Each path is a new rotation, seen through one point. The rows after it are directions, each followed by how far the rotation turns it, in degrees per step (0 if it stays put).
Each turn is a multiple of 5 degrees from 10 to 175, or 0.
Each row of a path follows its step; steps can be skipped.
path 1
step 1: |  153 |   53 |  123 |  226 |   50 |  116 |  -54 |  -89 | -242 |  396 | -331 |  -70 |  188 | -332 |   51 | -114 |  512 |  166 |  314 | -182 |  -79 | -279 |  484 | -245 |  288 |  126 |  179 |  188 |  -76 |  115 |   27 |   46 | -221 |  -13 |   43 | -528 |   74 |  272 |  -14 | -143 |   50 |  -54 | -137 |
step 2: | -255 | -157 | -167 |  139 | -120 |  346 |  -22 | -336 |   92 |   57 | -157 |  531 |   -1 |  -31 |  110 |  172 |  321 | -170 |  -42 |  230 |    5 |  180 | -161 | -275 | -207 |   51 | -111 |  -95 |  -50 |  294 |  278 | -354 |  281 |  -11 |  -84 |   96 |  412 |  514 |  136 | -294 |  -34 |   70 |   95 |
step 3: |  230 |   28 |   28 | -241 | -462 |   64 | -427 |   71 |  261 |  -82 |  167 |  171 |  171 |   -3 | -447 | -267 |  386 |  442 |   11 |  131 | -205 |  119 |    8 | -323 |  112 |   77 |  182 |  135 |   57 |  -81 |   90 |  114 | -363 |   88 |   45 |  -90 |  298 |  170 |  -60 |  235 |   58 |   53 |  361 |
step 4: | -258 |    1 | -394 |   81 |  -11 |  288 |  -57 |  -21 | -135 |   33 | -253 |  375 | -160 |   77 | -125 |   27 |   54 |  212 |  345 |  302 | -264 |   49 |  -51 |  289 | -122 |  325 |  300 | -235 | -108 |   85 | -309 | -284 |  -40 | -624 |  137 | -275 |  143 | -254 |   40 |  -13 |   37 |  -17 |  156 |
step 5: |  247 |   -9 | -172 | -336 |  -33 |  -10 |   39 | -422 | -191 |  148 | -222 | -357 |  166 |  332 | -124 |  -48 |  554 | -115 |  -74 |  348 |  213 | -357 |  131 |    5 | -218 | -143 |   16 | -247 | -141 |  -59 |  -53 |  -10 | -194 |  -15 |  284 | -104 |   72 |  318 | -330 |  216 |   -2 |   30 |  292 |
step 6: |  -70 |  -14 |  216 | -119 | -135 | -154 | -530 | -215 | -126 |  168 |  172 |  135 |  360 |   12 |  328 |  -56 |  -55 |  360 |  165 |  220 | -143 | -390 | -151 |   87 | -200 |  -46 |  167 | -216 |   21 |  345 | -276 | -393 |  169 |  -20 | -138 |   39 |  161 |  124 |  260 | -143 | -119 | -474 |  -20 |
step 7: |  300 | -237 | -259 |  -17 |  122 |  292 | -430 |  -57 |  442 | -254 | -471 |  178 |  114 |  392 |  173 |   40 |  220 |  152 | -257 |   69 |  136 | -226 | -306 | -127 |  175 | -138 |  173 | -103 |  -12 | -214 |  141 |  251 | -272 | -119 |  -10 | -205 |   25 |   36 |  -58 |  -37 |  -33 | -283 | -290 |
step 8: |  124 | -770 |   75 |  -15 |   55 | -138 | -229 | -165 |  -75 |  -72 | -149 |   46 |   54 | -246 | -239 | -330 |  -87 |  -83 | -309 |   63 | -385 |  -27 |   84 |  -54 | -516 |  235 |   -7 |  -53 | -178 |   55 |  -36 | -423 |  -82 |  -41 |   24 | -274 |   67 | -217 |   34 |   10 |  307 | -166 |  -48 |
step 9: | -304 | -295 | -564 | -268 | -313 |  300 | -137 |  122 | -237 |  -12 | -155 |   30 |   99 |  -63 |  431 | -172 |  292 |  327 | -263 | -159 |  309 | -222 |  197 |   76 | -101 |  143 |  -49 |   16 | -176 |  219 | -154 |  222 |  -82 |  236 |  156 |  -45 |   26 |   11 |   31 |  355 |  -61 |   87 | -189 |
step 10: |  275 | -115 | -201 |  -87 |  123 |  303 | -468 |  271 | -144 |  -79 |  169 |  -58 | -276 |   57 |   41 | -209 |  -35 | -312 |  151 |  -79 | -418 | -319 |  297 | -262 |  -93 | -298 |  247 |  -27 | -465 |  287 |  143 | -258 |  300 |  -51 |  100 |   29 |  132 |  187 |  -83 |  -83 | -208 | -136 |   24 |
Directions:
| -22 | 116 |  84 |  88 |  -5 | 112 | 134 | -23 | -16 |  61 | -15 |  53 | 156 | -57 | -84 | -11 | 132 |  -1 |  96 | -45 | -11 | 107 | -87 |   1 |  54 |  -8 |  50 | 118 |  46 | -38 |  -3 | -68 | -25 | -41 |  60 |  26 |  76 |  62 |   4 | -75 | -22 |  86 | 104 | -> 25
|   60 | -103 |   91 |  103 |   12 |  -48 |  104 |  -89 |  -15 |   -6 |   22 |  106 |  -12 |   51 |   -8 |    0 |   20 |   60 |  -90 |  -27 |   54 |  -12 |    7 |   82 |  -22 |  -37 |  139 |   60 |  -14 |  -29 |    8 |    2 |  -58 |  120 |  -31 |  -76 |  -41 |  110 |   87 | -105 |   48 |  -56 | -194 | -> 55
|  118 |   49 |    8 |   22 |   -9 |   -5 |  -46 |   -5 |  -56 |  -96 |   89 | -185 |  -97 |  -85 |  -70 |  -16 |  106 |   61 |  -71 |  -19 |   18 |  -20 |   77 |  -86 |  102 |  -69 |    2 |   44 |  -51 | -131 |  -11 | -178 |  -81 |   -4 |  -67 |   -9 |   31 |  -20 |  -50 |  -23 |   -6 |  -58 |    6 | -> 160
|  -12 |   89 |  -29 |   78 |   59 |   42 |   56 |   27 |   32 |  -48 |   49 |   -9 |   92 |   73 |   22 |   14 | -134 |  121 |  -94 |  -84 |   36 |  -97 |   54 |  -21 | -124 |    8 |  -30 |  -46 |  -47 |   46 |  121 |  -41 |  -79 |  -12 |  -55 | -167 |   29 |   15 |   20 |  -40 |  -35 |   62 |  162 | -> 0
|   27 |  -56 |  -48 |  -38 |   54 |  -38 |  -52 |   15 |   53 |  -88 |   74 |  104 |   39 |   30 |   17 |  -76 |   22 |  -28 |   40 |   69 | -124 |  151 |  -68 |   62 |    8 |   40 |  -10 |    4 |   21 | -153 |   28 |   38 | -144 |   -2 | -111 | -101 |  -75 | -152 |  -43 |  -78 |  -35 |   58 |   23 | -> 90
